In the data rows, 50 means zero.
Some points:
[77,39,25,52,50,41,31,85,46,39,34,37,63,47,28,36,33,56,45,31,56,72,54,46,45,58,57,37,76,70,50,80,64,16,66,40,63,37,67,
 71,44,12,40,61,51,40,41,68,45,74,49,68,78,50,84,62]
[55,83,71,44,51,61,25,72,49,42,34,28,50,49,37,69,48,37,42,57,68,31,63,28,51,46,53,43,30,60,57,68,43,41,34,71,51,21,55,
 25,32,75,56,42,60,30,84,81,50,49,41,58,53,56,21,54]
[68,46,68,66,47,59,60,32,44,48,72,48,55,49,54,75,52,62,25,29,23,36,62,16,41,56,26,46,33,65,24,42,54,41,45,44,26,47,51,
 21,40,46,61,53,63,59,38,50,31,43,28,62,55,39,59,87]
[38,70,56,37,94,80,67,54,26,46,44,72,32,97,73,49,49,31,62,50,43,42,38,66,43,55,62,39,61,52,53,37,47,56,42,40,35,42,66,
 63,60,54,13,67,62,45,40,72,1,25,56,52,17,41,69,49]
[83,44,56,53,61,29,34,71,49,53,47,57,34,35,41,78,64,45,60,40,34,37,47,39,28,34,54,41,47,50,65,17,51,49,78,57,34,47,66,
 61,41,69,42,23,58,42,20,45,70,21,47,40,72,40,59,45]
[38,50,31,61,64,39,42,67,61,45,40,17,31,68,46,49,55,70,46,61,57,50,40,70,56,23,40,96,51,53,39,69,37,51,57,10,27,29,53,
 39,51,49,74,70,73,35,12,57,56,53,22,51,63,75,36,50]
[83,65,72,46,10,25,31,41,39,38,46,63,20,53,72,35,26,68,29,67,63,71,30,32,43,48,69,40,67,48,27,83,47,56,68,52,44,56,13,
 48,45,38,35,29,67,63,35,60,60,42,32,45,35,47,46,39]
[39,39,44,84,38,61,70,44,83,60,68,50,52,55,27,64,62,16,48,38,80,44,61,65,43,78,78,48,59,42,60,56,40,69,24,49,19,43,50,
 67,31,65,25,42,42,54,39,25,40,76,15,23,30,73,63,30]
[56,33,37,28,52,72,46,27,62,28,33,28,35,55,47,74,65,36,42,90,39,33,63,51,57,55,68,77,51,69,54,69,53,41,63,57,32,86,61,
 80,63,33,67,44,47,58,73,30,14,54,76,6,37,43,30,68]
[52,45,55,43,67,57,61,35,69,60,69,26,60,77,53,55,33,59,64,56,37,53,16,31,79,69,54,50,32,32,91,75,51,53,27,66,71,36,79,
 50,62,16,34,47,52,65,54,18,80,17,49,44,75,59,47,46]
[44,66,73,48,50,33,54,27,54,84,79,28,35,44,60,70,62,90,44,59,99,68,48,54,76,30,27,45,88,72,63,48,79,35,46,45,52,50,76,
 67,50,76,30,60,36,46,62,48,60,66,86,34,48,39,71,48]
[42,50,30,72,65,52,19,59,79,54,60,46,27,38,69,54,59,55,54,64,38,72,49,61,48,57,20,29,60,49,38,59,24,63,59,90,97,67,26,
 64,54,59,67,49,86,61,63,66,47,48,20,48,51,48,83,53]
[61,37,46,45,52,14,46,35,48,35,73,57,56,20,77,30,28,43,52,51,20,43,65,60,63,46,72,58,62,80,98,48,54,60,38,52,64,14,63,
 38,52,63,50,73,39,86,48,31,20,72,39,61,16,56,33,42]
[42,56,64,30,57,70,62,55,70,30,54,60,73,46,25,43,63,63,29,37,39,48,26,20,79,46,70,74,60,64,43,27,18,53,31,41,36,77,44,
 81,73,72,34,32,33,62,58,53,55,39,47,78,37,59,61,38]
[39,60,35,44,40,60,39,39,41,32,46,28,14,52,28,51,42,75,27,34,35,82,83,39,54,52,56,22,29,0,61,28,32,92,25,46,47,50,75,
 52,42,41,94,55,12,28,26,58,34,53,74,51,26,4,56,28]
[20,33,46,84,31,45,44,24,34,35,6,57,42,29,43,69,55,46,43,35,54,43,36,63,48,34,62,26,47,59,61,39,51,49,40,50,34,60,58,
 43,75,40,33,63,54,52,62,59,82,37,31,63,52,25,30,75]
[42,37,70,80,59,61,33,77,52,65,40,46,63,68,42,25,48,54,47,53,60,33,60,39,47,15,44,38,70,47,69,60,24,15,51,43,57,83,32,
 16,35,37,57,53,44,58,50,21,24,42,55,61,52,26,36,37]
[72,72,38,43,34,42,77,82,18,74,68,67,60,49,43,65,52,50,33,38,51,78,30,77,48,46,56,88,23,32,55,77,64,52,57,54,60,59,40,
 40,87,59,46,72,28,31,85,48,42,60,27,23,60,24,55,33]
[36,48,95,51,62,38,90,34,39,53,50,31,47,26,49,28,15,31,60,51,30,24,70,48,28,29,22,57,49,21,34,59,25,56,46,58,48,43,41,
 92,71,30,27,70,48,50,65,69,56,75,60,23,79,60,53,33]
[41,69,65,71,46,68,38,48,25,58,40,57,46,72,53,16,48,39,52,19,44,66,84,41,64,61,51,74,63,54,51,57,99,81,66,85,36,76,64,
 75,45,68,73,66,63,64,50,23,62,59,56,66,80,76,32,41]
[26,59,32,41,24,53,33,51,57,86,41,37,46,23,57,39,42,23,55,61,33,58,55,35,71,41,59,64,33,55,60,7,61,46,85,41,32,42,33,
 37,18,29,39,40,66,38,50,66,65,32,55,48,46,43,85,54]
[68,63,4,58,35,49,92,53,40,46,70,50,42,72,51,18,46,59,62,66,32,25,40,60,78,33,81,37,74,30,33,52,49,51,32,81,49,53,40,
 11,48,76,41,44,43,41,51,49,62,63,79,34,68,79,74,83]
[28,54,18,43,43,58,73,59,74,58,61,72,53,42,69,57,18,60,41,29,56,44,53,36,10,37,48,36,42,89,62,46,44,59,71,50,41,57,52,
 55,37,45,64,33,64,29,52,53,62,34,53,52,51,38,39,50]
[60,58,51,50,99,46,43,37,50,44,65,45,59,59,52,74,35,39,31,50,65,52,56,77,45,51,74,40,36,41,36,38,53,23,75,45,46,69,40,
 28,42,36,78,60,42,77,60,71,83,61,38,61,37,59,48,29]
[58,20,46,25,37,35,26,37,54,40,48,60,93,91,71,35,58,23,44,80,70,47,66,41,66,36,34,33,45,51,49,66,52,50,64,40,57,56,49,
 46,47,76,53,65,57,25,33,57,81,70,31,46,59,13,63,49]
[41,32,73,50,43,51,64,54,34,41,49,58,61,48,52,48,56,85,77,52,25,35,31,69,53,64,53,68,16,66,58,55,74,10,9,80,54,44,19,
 85,9,49,71,70,54,19,33,51,63,66,70,48,26,53,52,28]
[45,29,51,28,31,62,19,70,37,23,59,36,50,60,58,67,47,63,82,0,48,45,47,73,54,36,29,33,38,49,38,39,37,60,55,23,42,55,43,
 39,43,50,37,27,64,74,79,47,55,56,59,48,43,60,45,54]
[53,82,36,69,41,34,39,60,64,44,44,45,79,47,79,33,83,21,29,52,34,55,0,39,9,51,49,58,35,44,52,25,55,64,47,38,46,41,54,
 73,33,52,48,56,20,66,59,42,56,51,87,36,47,54,66,62]
[66,34,54,18,40,67,53,23,68,67,43,88,6,16,42,39,47,18,73,50,62,60,14,46,43,49,23,65,55,19,36,78,47,35,51,56,53,55,67,
 53,43,72,66,69,28,47,63,32,39,33,51,92,30,71,61,69]
[44,54,64,28,53,0,58,50,66,58,23,70,62,59,18,6,54,43,47,37,59,45,55,75,53,96,25,60,70,58,25,44,52,51,26,61,54,32,64,
 38,68,49,86,22,71,53,58,47,48,24,54,11,40,42,67,51]
[51,77,31,53,38,51,58,40,55,50,32,44,50,66,40,68,34,43,41,56,75,48,77,55,54,41,36,45,13,58,31,38,47,24,50,55,71,22,26,
 55,72,53,33,31,59,70,27,20,43,59,56,90,63,45,42,40]
[28,30,53,46,46,81,41,70,65,30,89,79,66,24,65,38,84,63,53,62,69,53,62,57,59,54,43,46,45,31,36,41,63,39,52,74,31,12,55,
 42,87,25,43,63,25,60,42,67,33,26,62,33,60,67,24,32]
[54,56,35,29,79,29,58,58,35,46,52,44,54,44,18,56,70,60,53,77,52,59,62,51,38,45,12,25,33,53,64,35,64,72,45,47,38,75,34,
 35,33,31,25,41,43,45,57,39,42,48,17,68,47,73,21,73]
[42,36,63,38,46,60,54,54,22,54,47,17,62,40,50,57,48,69,64,45,92,29,53,49,36,88,78,40,54,51,51,31,28,61,81,34,80,47,27,
 45,51,61,58,87,55,48,39,38,43,37,35,56,61,51,38,76]
[51,51,79,60,39,70,67,59,68,31,34,57,66,36,48,71,45,54,55,68,28,64,76,85,37,45,57,53,51,58,57,57,55,73,54,17,75,71,63,
 24,29,50,42,31,45,62,38,66,56,24,60,68,69,52,60,54]
[51,29,44,66,62,33,45,13,42,74,52,82,57,44,39,75,55,21,65,19,38,71,31,18,77,51,49,49,70,52,27,59,53,66,40,29,93,60,27,
 47,66,42,54,31,35,26,30,74,22,54,83,26,43,79,12,48]
[55,44,37,66,59,66,56,52,33,82,40,61,48,50,74,35,71,80,73,88,39,37,52,35,29,91,55,69,81,26,40,41,54,38,48,31,53,38,74,
 47,72,53,56,9,60,41,74,48,64,99,49,77,44,31,30,40]
Along one direction, these points spread out more than along any other. How far along it is each point below, from 0 to 99? 50 is the average, and the first point above lies past it. One standard deviation of the points above along it is 16.
[58,20,46,25,37,35,26,37,54,40,48,60,93,91,71,35,58,23,44,80,70,47,66,41,66,36,34,33,45,51,49,66,52,50,64,40,57,56,49,
 46,47,76,53,65,57,25,33,57,81,70,31,46,59,13,63,49] 64
[42,37,70,80,59,61,33,77,52,65,40,46,63,68,42,25,48,54,47,53,60,33,60,39,47,15,44,38,70,47,69,60,24,15,51,43,57,83,32,
 16,35,37,57,53,44,58,50,21,24,42,55,61,52,26,36,37] 66
[83,44,56,53,61,29,34,71,49,53,47,57,34,35,41,78,64,45,60,40,34,37,47,39,28,34,54,41,47,50,65,17,51,49,78,57,34,47,66,
 61,41,69,42,23,58,42,20,45,70,21,47,40,72,40,59,45] 68
[42,36,63,38,46,60,54,54,22,54,47,17,62,40,50,57,48,69,64,45,92,29,53,49,36,88,78,40,54,51,51,31,28,61,81,34,80,47,27,
 45,51,61,58,87,55,48,39,38,43,37,35,56,61,51,38,76] 67
[68,63,4,58,35,49,92,53,40,46,70,50,42,72,51,18,46,59,62,66,32,25,40,60,78,33,81,37,74,30,33,52,49,51,32,81,49,53,40,
 11,48,76,41,44,43,41,51,49,62,63,79,34,68,79,74,83] 30
[41,32,73,50,43,51,64,54,34,41,49,58,61,48,52,48,56,85,77,52,25,35,31,69,53,64,53,68,16,66,58,55,74,10,9,80,54,44,19,
 85,9,49,71,70,54,19,33,51,63,66,70,48,26,53,52,28] 32
[54,56,35,29,79,29,58,58,35,46,52,44,54,44,18,56,70,60,53,77,52,59,62,51,38,45,12,25,33,53,64,35,64,72,45,47,38,75,34,
 35,33,31,25,41,43,45,57,39,42,48,17,68,47,73,21,73] 67
[28,54,18,43,43,58,73,59,74,58,61,72,53,42,69,57,18,60,41,29,56,44,53,36,10,37,48,36,42,89,62,46,44,59,71,50,41,57,52,
 55,37,45,64,33,64,29,52,53,62,34,53,52,51,38,39,50] 68
[72,72,38,43,34,42,77,82,18,74,68,67,60,49,43,65,52,50,33,38,51,78,30,77,48,46,56,88,23,32,55,77,64,52,57,54,60,59,40,
 40,87,59,46,72,28,31,85,48,42,60,27,23,60,24,55,33] 35
[28,30,53,46,46,81,41,70,65,30,89,79,66,24,65,38,84,63,53,62,69,53,62,57,59,54,43,46,45,31,36,41,63,39,52,74,31,12,55,
 42,87,25,43,63,25,60,42,67,33,26,62,33,60,67,24,32] 34
[44,54,64,28,53,0,58,50,66,58,23,70,62,59,18,6,54,43,47,37,59,45,55,75,53,96,25,60,70,58,25,44,52,51,26,61,54,32,64,
 38,68,49,86,22,71,53,58,47,48,24,54,11,40,42,67,51] 31
